Turns, then the turns between two rows, first turn first; the first pair answered:
S:
[ 15  17  -2  18  -9 -10  17  10  -5 -12 -27  13  14 -13]  ->  [ 15  17  -2  19  -6 -12  15  10  -5 -14 -26  13  14 -16]
[ 19 -16   7  -9   5 -18 -40  15  10  -4  -3  -3   8 -28]  ->  [ 27 -26  -9 -10  -6 -19 -34  15  12  14  -3   6  10  -6]
[  8  14  36  42   8  -6  -7 -23 -49 -34 -20  -1  41  -3]  ->  [ 18   7  29  31  36 -26 -22 -12 -35 -41  -7   4  36 -20]
[-19  20  11  12 -31  14  18  -7  -8   6   4   0  -5  16]  ->  [-25  26  27  10 -13  10   7  -3  -7 -13   8  -6  -7 -11]
X:
[ -2  18 -17   9 -25  -5  21  20 -12 -14  -6  32   5  -2]  ->  [ 14  10 -23   2 -22  -5   8  25  -6  -8 -18  35   3   1]
[-19  -4  23  -8 -22  13 -15 -19  18   6  -4  -7 -16  37]  ->  [-24   0  21  -3 -25  12  -6 -21  14   5   2  -5 -12  39]
[ 12   5  11  26  -6   2  -3   0 -24 -13 -18  -4  18  -3]  ->  [ 17   4   8  27  -8   0  -2   0 -24 -11 -20  -3  18  -3]
W:
[-26  -6 -10 -33   1   1   9  -5  26  13  30   2 -22   7]  ->  [-25  -7  -4 -25  18 -11   4  -4  24   3  41   3 -18  -5]
[ 11   5 -12 -12  21 -11  -5  19  19  -9   5   2 -15 -23]  ->  [ 17   1  -6 -15  20  -4 -17  15  18  -5  -8  -1 -15 -20]
[  3  -7  10  14  25 -18 -12   5 -14 -19   7   0   2  -7]  ->  [ 12 -13  16   8  17  -3 -27   0 -14  -9 -14  -4   4   3]
[-18   0  -4  -3 -12   4   9   0   7   2   5  -4  -2  -4]  ->  [-18   0  -3   0  -3  -3   7   2   7  -4  10  -3  -2  -9]
Then:
Each pair is 2 to 3 turns apart.
[  9 -20  -7  16  -1 -19  28  -2 -11  20  33  17  11  23]  ->  [ 25 -33  16 -24  22  -2 -29   1   7  27   2   3  -6   5] : X then X then X
[ 21  -6  15  23 -12  -3   0 -10 -22  10 -15   3  23  36]  ->  [  6   2  -1  24 -20 -10  25  -6 -19   7   7   8  21  37] : W then W
[-22  -6  45  -7  30  16 -29 -11   5 -21   2 -16   1 -18]  ->  [-43   4  28  23 -11  21  23 -21 -12 -16  19  -8  14  10] : W then X then X
[-13  18 -11  14   9 -19  28   7   2 -19  28  12  -5 -14]  ->  [ 30  -1 -18   5  25 -26  -8  17   9  -7   4  22  -4 -11] : X then X then W
[-31   8  34  15 -35  33  20 -24 -23   8 -18 -12  12  26]  ->  [-31  14   9  35 -31   5  51 -13 -23   0  12   3  19  25] : X then W
[  2   1 -29  12  11 -24  16  -3   5  -1  26   9  -5  -5]  ->  [ 23 -17 -27  12  13 -20  -2  -6   3  14   9  13   0   8] : W then X then S
[-27   7   6  19   4  -2   3   0   0  -7   3   1  -7  -3]  ->  [  1  -4 -18  19   1 -12   0  10   4   7  -5  13  -5  10] : X then X then X
[ -1  -2 -11  24   3 -16   9  -6  -7  -2  29  12   3  14]  ->  [  7  -4 -13  25 -12  -5   6  -8 -11   9  11  12   7  30] : X then S
[ 14  10   2  -1 -23 -25   6  35  19   2  -3  29   2  -3]  ->  [ 10  12   5  10 -25 -26  14  31  13  -3   2  32   7  -4] : S then W
[  3  11  12   4  13 -11 -32   5 -10 -18 -17 -11  -6   2]  ->  [  5   6   4   1  24 -23 -29   7  -6 -16  -3  -5  -7   2] : X then S
[-33   3  -2  -6  10  14   4 -14  -7  -7  27  -3 -29  -6]  ->  [ -8  -9  12   7  32   3 -20 -15 -19 -13  19  -1 -17 -13] : X then W then W
[  4   5  20  -4  -3  27 -24  -8  -7   9 -19  -8  -6   5]  ->  [-13  16  11  22 -15  19  15 -12 -20   2   5  -2   4  13] : X then X then X
[  8  -3  13  12   0   2   3 -19   6  40 -19   4  22  20]  ->  [  8   0   2   6  -5  -1  10 -15  13  44 -16   8  19  24] : W then X
[ -4 -16  32  30 -27  23   4 -25 -26  28 -15   5  24  46]  ->  [  4 -15  -1  30 -35   9  21 -12 -15  36  -4  20  23  55] : W then X
[ -2 -11  24  -2 -10  20   2 -30 -23   1   1 -17  -3  14]  ->  [-15  -3  12   1 -15  12  24 -26 -18  -4  18 -12  -5  10] : W then W
[ 16  -9  -2 -16  40 -22 -15  22   8 -15  20  -1  -9 -17]  ->  [ 27 -18   2 -32  10  10 -33  15  11  11 -22  -7 -13  10] : W then W
[ -6  14 -12 -34  -5  10  -4  -2  47  13  -9   9 -23 -17]  ->  [ -8  13 -23 -28 -11   5  10  -2  47  17  -1  14 -20  -9] : W then S
[ -7  16  14  17   1   4 -12  11 -14 -32  -3 -13   2 -14]  ->  [  7   6   8   6  15  -3 -29  17  -4 -25  -7  -8  -3 -16] : W then S
[-27   4  26 -23  -9  36  -9 -12  10   0 -14 -23  -8  -1]  ->  [-23   3  20 -33   2  29 -14  -5  21  -3  -8 -20 -13 -10] : S then W
[ -3  -6  30  20 -13  15  -9 -14 -24   8 -31 -10  14  19]  ->  [-37  21  24  21 -10   2  23  -9 -18 -18  -1 -13   5  -9] : W then W then S
[ 20  14 -36 -19 -26  35  -8   8  -4   9 -42  11   1  13]  ->  [ 14  21 -63 -15  -6  -1  17  24   6  -7  -1  23   0  -6] : W then W then X
[  2  -3 -16   7 -15  -4  -4   0   2  42  -1 -10   4  19]  ->  [  8  -3 -26  11   5 -25  -3  10   8  32  17  -5   4   7] : W then W then X
[  8   7 -26  -8 -12 -12  27   0   6  21  -6  12 -20  19]  ->  [ -7  18 -19  -6 -17  -8  40  -2   2  11   0   7 -20  11] : X then S then W
[ 28  -5 -13  -7  10   6 -29  -5 -18  -5 -18  14  -8  -1]  ->  [ 21  -7  -7 -13  15   9 -34  -8 -16  -6 -12  11 -12  -6] : X then S
[-11  -2   1  -7 -19  20  13  -5  -7  17   8   6 -10  15]  ->  [-12   1   2   5   9  -6  15   1 -11  -4  32   9  -6  -6] : W then W
[ 18   5 -31 -17 -22   2  -4   7  25   9  -7  19 -14  11]  ->  [-18  17   9 -28 -13  21 -11  -6  21  -7  -7  -5 -23 -11] : X then X then X
[-25 -21  -9 -13  10   0  -6  -6   5   2  15   2  -8 -11]  ->  [-20 -25  -4 -16   7   9 -18  -6   3   8   0   0  -7  -7] : W then W then W
[ -3 -15   2  34 -10  12  12 -18 -16   5   3   3  24  -1]  ->  [ -2  -9   5  37   4   1   6 -10 -14 -10   5   0  24 -20] : S then X then S
[ 43   4  -5  12 -22   0  -1   3 -15 -15 -43 -10   6  -3]  ->  [ 22  17 -27  17 -27 -12  34   9  -9 -25  -8  -3   2  -7] : W then W then W
[ -7   4  -9   1 -45  20  17  -9   5   9  -6   4   5  33]  ->  [  3   2  13  25  23 -24  -2  -1  -6 -31  26   6  17 -17] : W then W then W
[ 11 -17 -17 -14  17 -18  -7  10  20   2  17   6 -11  -2]  ->  [ -4 -12 -17   4 -20   2  18  -4   2  16  10   5  -1  25] : S then W then S
[  3  -6  26   1 -15  39 -24  -9 -11  13 -42 -18   2  10]  ->  [-30  16  32  29  -8  25  16 -13 -25 -17  -4 -21  10  -7] : S then X then X
[ 26  -9 -36  -9  -5 -26   6   0   0 -21   8 -17  -6  -9]  ->  [ 36 -19 -31  -9 -15 -14  -5  -7  -5  -8 -12 -18  -3   7] : W then W then S
[-11   3  21 -21  27  -9 -21  -1  -1 -26  11  -8  -7 -12]  ->  [-10   0  29 -12  22  -2 -25  -6  -9 -24   4 -10  -1  -7] : X then W
[ 14   3 -45  -5  -8 -10  21  17  17  15   0  15   3   8]  ->  [ 26  -5 -21  -6  32 -22 -13  19  16  -2  -1   7   3 -19] : W then W then X
[ -4 -10 -14   4  -8   8  18   0 -13  36  15  12  14  50]  ->  [ -6  -6  15 -11 -12  35  -9  -8 -15  34 -19  -6   9  43] : X then X then S
[  9  -4 -32  -8  -7   5  17   9   0   7   6   5  -5  21]  ->  [  5   1 -25  -5 -20  16  16   5  -4   8  -6   1  -3  23] : S then X
[  2 -14   0   5 -13  27 -11 -22   3  26  -8  -9  -6  33]  ->  [-11  -3 -26  11  -8   1  23 -10  13  14  31   3  -8  26] : W then X then W
[-13   9   0  -4   4   9  10  -4  -8 -23  19   8   1 -10]  ->  [  1   0  15  -6  11  15 -13  -5 -13 -19  -1   3   4 -11] : W then W
[ 27 -10 -12  -6  24 -26 -20  18  -1   2   5   5  19  -4]  ->  [ 25 -14 -26  -2  -1 -16  -5  13  -5  22   1  12  20  23] : S then W
[-11   7 -32 -12 -36   7  30   1   5  19   3   6  -3  24]  ->  [-17  19 -23   0 -42  13  34  -2  -4   8  -7   0   1  15] : S then X
[ -2  -9 -21 -30  -7  11  27  25   0  14  12  16 -19  29]  ->  [  4 -11 -24 -29  15  -7  24  32   2   4  24  19 -17  16] : W then X
[ -8 -10  18 -18 -16  33 -15  13  -8  15  -3 -12   0 -26]  ->  [-22  -1   7 -12 -32  31   9  14  -9  15  10  -8   0 -18] : W then X
[-27  11  -8 -13 -27  14  22  -9  16   7  -4  -4 -10  19]  ->  [-19  12  -4   7  20 -25  19   1  12 -22  27   2  -1 -14] : X then W then W
[ 24  -1 -25  22  15 -33  20  14  -3  -6  23  12  13  -8]  ->  [ 45 -18 -23  14  -6  -9  -3   9  -5  22 -14  12  14  22] : X then W then S
[  0  23 -34  25  -6 -16  34  25  -4 -18  11   9   2  -4]  ->  [ 32   1 -20  32  26 -24  -7  23 -11 -15  -3   9  12  -7] : W then S then W
[  8  -3   8   3  14  -6 -15   8   3  -9  -3  -3  -7 -15]  ->  [ 16 -13  -5  -4   6  -5 -14   9   6   8  -8   3  -9   2] : S then W
[ 23  16  13   5  34 -18 -32   4   0   5   9  17  -5 -37]  ->  [ 25  12   7 -15 -14  20 -33  -3   7  39 -30  14 -14  -1] : W then W
[-11  23   2 -17  -4   9   3   4  18 -25  -9  -9  -9 -36]  ->  [ 20  -1 -27 -27   4  -7  -7  12  30   2  -8   7 -10 -15] : S then W then S
[-23 -32   3 -59   7  22 -22  11  32  34  16  11 -36   3]  ->  [-35 -23  -7 -52  14   5   0  15  33  23  42  18 -36  -6] : W then W
[ 20  -4 -16  12  -3 -24   6  13   4  -5   1   2   1  -3]  ->  [ 16  -5 -17  18  -8 -22  12   9  -1  -4   3   2   4   5] : S then W
[-19 -13 -12   2 -22  12  -2  -8   8  12   0  -5  -2  26]  ->  [-25  -2 -12  10 -24   8  10  -6   3   3   6  -4   2  18] : W then X then S
[  0  15 -65 -37 -29   2  -2  13  51  -4  -8   5 -24   9]  ->  [ -9  24 -70 -22 -24 -13  19  16  45 -17  11   9 -18   1] : S then W then X
[-12   6   9   6 -11  35 -16 -16  28  17 -15  12 -16  -5]  ->  [-25  14  15  13  -6  32  -5 -18  22   6  -3   7 -16 -15] : S then X
[  1  -7  16 -21  26  -4 -38  12  28 -24  -1 -14  -6  -8]  ->  [-10  -9  16 -29  21   2 -34   7  34 -17   1 -17 -13   0] : W then X then S
[-21  15   8 -25 -18  20   0   4   9  -1   0 -11 -16  -7]  ->  [-28  18   5 -10  -8   6  15   5   4 -13  20  -6  -9 -14] : X then W
[  8  -7  20  -4  37   3  -8 -29  14   3  -1  -8 -17 -10]  ->  [ -2  -5  25  -1  24  13  -4 -34   6   4  -4 -14 -15  -5] : X then W
[  5   6  21  -3   3   4  -7  -3   2   2 -15 -26  11 -25]  ->  [ 18  -3   4 -16   1   2 -12   2  14  19 -18 -20   6 -13] : S then W then S
[ 19 -17   9  10  -8   1 -20 -14 -13  14 -15   3   1  16]  ->  [  0  -6  24  16 -10   9 -11 -20 -22   2 -10  -6   2   8] : S then X then X
[ -1  16  13  24   1   9   4   6  -8 -12  -7  -8   5  -7]  ->  [  0  14  12  20  -8  15   4   4  -8  -6 -15 -11   6  -1] : W then W
[ -5  -5  29 -24  11   9  -9  12  14 -10 -10  -7 -13  -5]  ->  [-22   3  27 -19  -4  17   8   8  10 -13  -5 -11 -13   2] : W then X
[ -1  47  10  45 -13   3  39  -3 -16 -39 -15  -2  10 -10]  ->  [ 37  30   9  39  24 -15  -2  10 -11 -42 -25   4  11 -26] : S then X then W
[-21 -15 -29  19 -13   9  35  10  -8  10  15  10  19  29]  ->  [  7 -29 -15  28  34 -17   2  19 -11  -8  18  11  27   2] : W then W then X
[-18 -38   8 -16  28 -18 -17  -4  24  16  45   1 -28   3]  ->  [ -8 -44  15 -23  19  -2 -32  -8  22  28  23  -3 -28  11] : W then W
[ -6  -9  10  -6   3   7 -11 -11   0   3 -12  -5  -8  -1]  ->  [-17  -2   8   4  -7   5   9 -14  -5   2  -1  -2  -3   4] : X then W then X
[ -1   5  -3 -16   4   3 -17  -2  25  10  -6   5  -1 -19]  ->  [ -2   5  -9 -18  -6   9 -11  -3  23  18  -8   8  -2  -9] : W then S
[-21   8  20 -10  15  -5 -25   3  -1  -5  -6  -6   3 -19]  ->  [-10  -1   9 -21  16  -4 -33   7   7   5 -11  -2  -2 -12] : W then S
[ -7  15  20 -36 -15  34 -33   2   4  -3 -41 -18 -13 -16]  ->  [-31  24  15 -41 -24  33  -9   1  11  -6 -20 -18 -20 -16] : S then W then X
[ -4  15   2 -29  -2  12   0  30  31   8  -5  -4 -11  -6]  ->  [-21  22  13 -15   8   3  13  26  23  -8  15  -5  -6 -19] : X then X then W
[-22   2  28 -25  28   8 -13 -22   5 -27  22 -17 -14 -38]  ->  [ -7  -2  20  14  37 -15   2 -21 -18 -35  37  -3   9 -31] : X then X then W
[ 16  -8  31   6 -14  28 -32 -13 -16  11 -44  -7   8  20]  ->  [ -2   5  23  -8 -33  38 -16 -13  -8  13 -45 -10  -4  21] : S then W
[ 20  -8  -2   5  -7   5  -6   2 -14  17 -23   5   5  16]  ->  [  4   3 -19   9 -15  -4  25   7 -10  12   2  11   2  17] : W then W
[ 21   5  14 -16  10   2 -23  -4  -2   8 -29  17  -1 -15]  ->  [-13  18  31 -11  -3  17  -4 -17 -10   0 -20   5  -1 -18] : X then X then W
[ -3   7   8 -16  12  10 -10  -6   1  -9 -10 -12 -10 -20]  ->  [-12   9  13  -8   7  13  -3 -10  -4 -11  -6 -12  -7 -18] : X then W
[  1   3   1  46   4 -18  25  11 -17 -18  10   1  14 -10]  ->  [ 22  -7 -17  39  -4 -21  20  16 -11   0   0  12  16   6] : S then X then S
[ 24  10 -24  25 -27  -6  26   9  -3 -13  -9   1  17  16]  ->  [ 13  19  -5  30 -18  -5  24   6 -10 -33  -6  -8  18  -1] : S then W
[-27 -29  20  -5  21  13 -14 -21  -4  10  -1   1   0  14]  ->  [-36 -22  21  -9  15  20  -9 -21  -5   6  -3  -5  -2  11] : W then S
[ 11  11  10  30 -24   7   3  -9 -33  -7 -21   2  25  11]  ->  [  3  19  12  18 -29  17   2  -8 -27 -11 -27  -6  19   6] : S then W then W
[  7  -3  -9   4 -23   9  18  -7  -7   4 -19  -3   7  20]  ->  [-12  11  -2  11 -15   4  29  -7  -8 -16  -4  -8   5   3] : W then S
[ 14  -8  -8   0  24 -28  -5  13   3 -18   8  13  -1 -21]  ->  [ 30 -23 -11  -2  10 -15 -19   8   3   7 -17  17   3   5] : W then S
[  5  -4  30  39  -6   1  -1 -18 -30 -10 -10  -8  17  13]  ->  [ 16  -5  21  36  24 -24  -7  -5 -19 -21   7  -1  15  -6] : S then X then S
[-11  -7 -28   8 -10 -14   8 -29  10  20  23  16   3  37]  ->  [ -1  -9 -12  19  27 -31  -7 -26   3   0  33  17  11  11] : W then W
[ 31   5 -46 -20  26 -20 -10  36  31  25  13  -5   8  -9]  ->  [ 32  -3 -42 -14 -15   7  -4  22  16  49 -13  -6  16  25] : W then W then S
[-14  19 -20  10 -41   8  42  -2  -5   5   9   5   8  17]  ->  [ 26   2 -37  -9 -31   4   8  12  12  24 -17  13   3  22] : X then X
[ -6  -4   4 -23 -36  31  -8  -4  15  22 -18 -11 -16  29]  ->  [-19   8   1   5  21 -26  14  10  12 -24  45  -2  -8 -20] : W then W then W
[-14   1  36  18 -28  11 -22 -10  -9 -25 -23  -9  -5 -18]  ->  [-21   8  19  24 -48  14   4 -10 -11 -18 -15  -1  -3  -3] : W then X
[ 31  12  -9  -8 -21  13 -22  -4  10   2 -29 -16   8  14]  ->  [ -3  33   2 -16 -26  22  -9  -6  13 -15 -18 -28  -1  -4] : X then W then S
[  3   7 -23 -11  12 -20  14  14   8  -9  11   7  -4 -20]  ->  [ 28 -11 -17 -14  10  -9 -13   9   5  11 -17   6   2  -2] : W then W then S
[  8 -34  37 -17  27  -1 -36   8   7  22  -3   1  -1  -3]  ->  [ -1 -34  37 -17  33  -5 -27   6  10  21  13   3  -3  -5] : X then S
[  9  10  17 -10 -22  27  -6   3   0   2 -42 -21  -7   4]  ->  [-19  32  -2  -5 -15   5  35  14   8 -21   4 -16 -12 -15] : W then W then S
[ 18 -42  12  -3  31  -5 -18  -2 -10  12  -6 -12   5  -2]  ->  [ 16 -42  -2  -7   1   7  -2  -4  -8  33 -13  -7   1  25] : S then W
[-30  -2  35 -14  43  26 -12 -14   7  -6   5 -27  -6 -15]  ->  [-26  -2  15  -3  56  -1   6  -6  11 -10  36 -12  -3 -16] : X then S
[  3 -13  49  46  10   5 -13 -17 -28  -9 -11  -2  23  -2]  ->  [ 13 -15  32  58   4  -5   1 -13 -31  -3  -6   9  29   9] : X then X
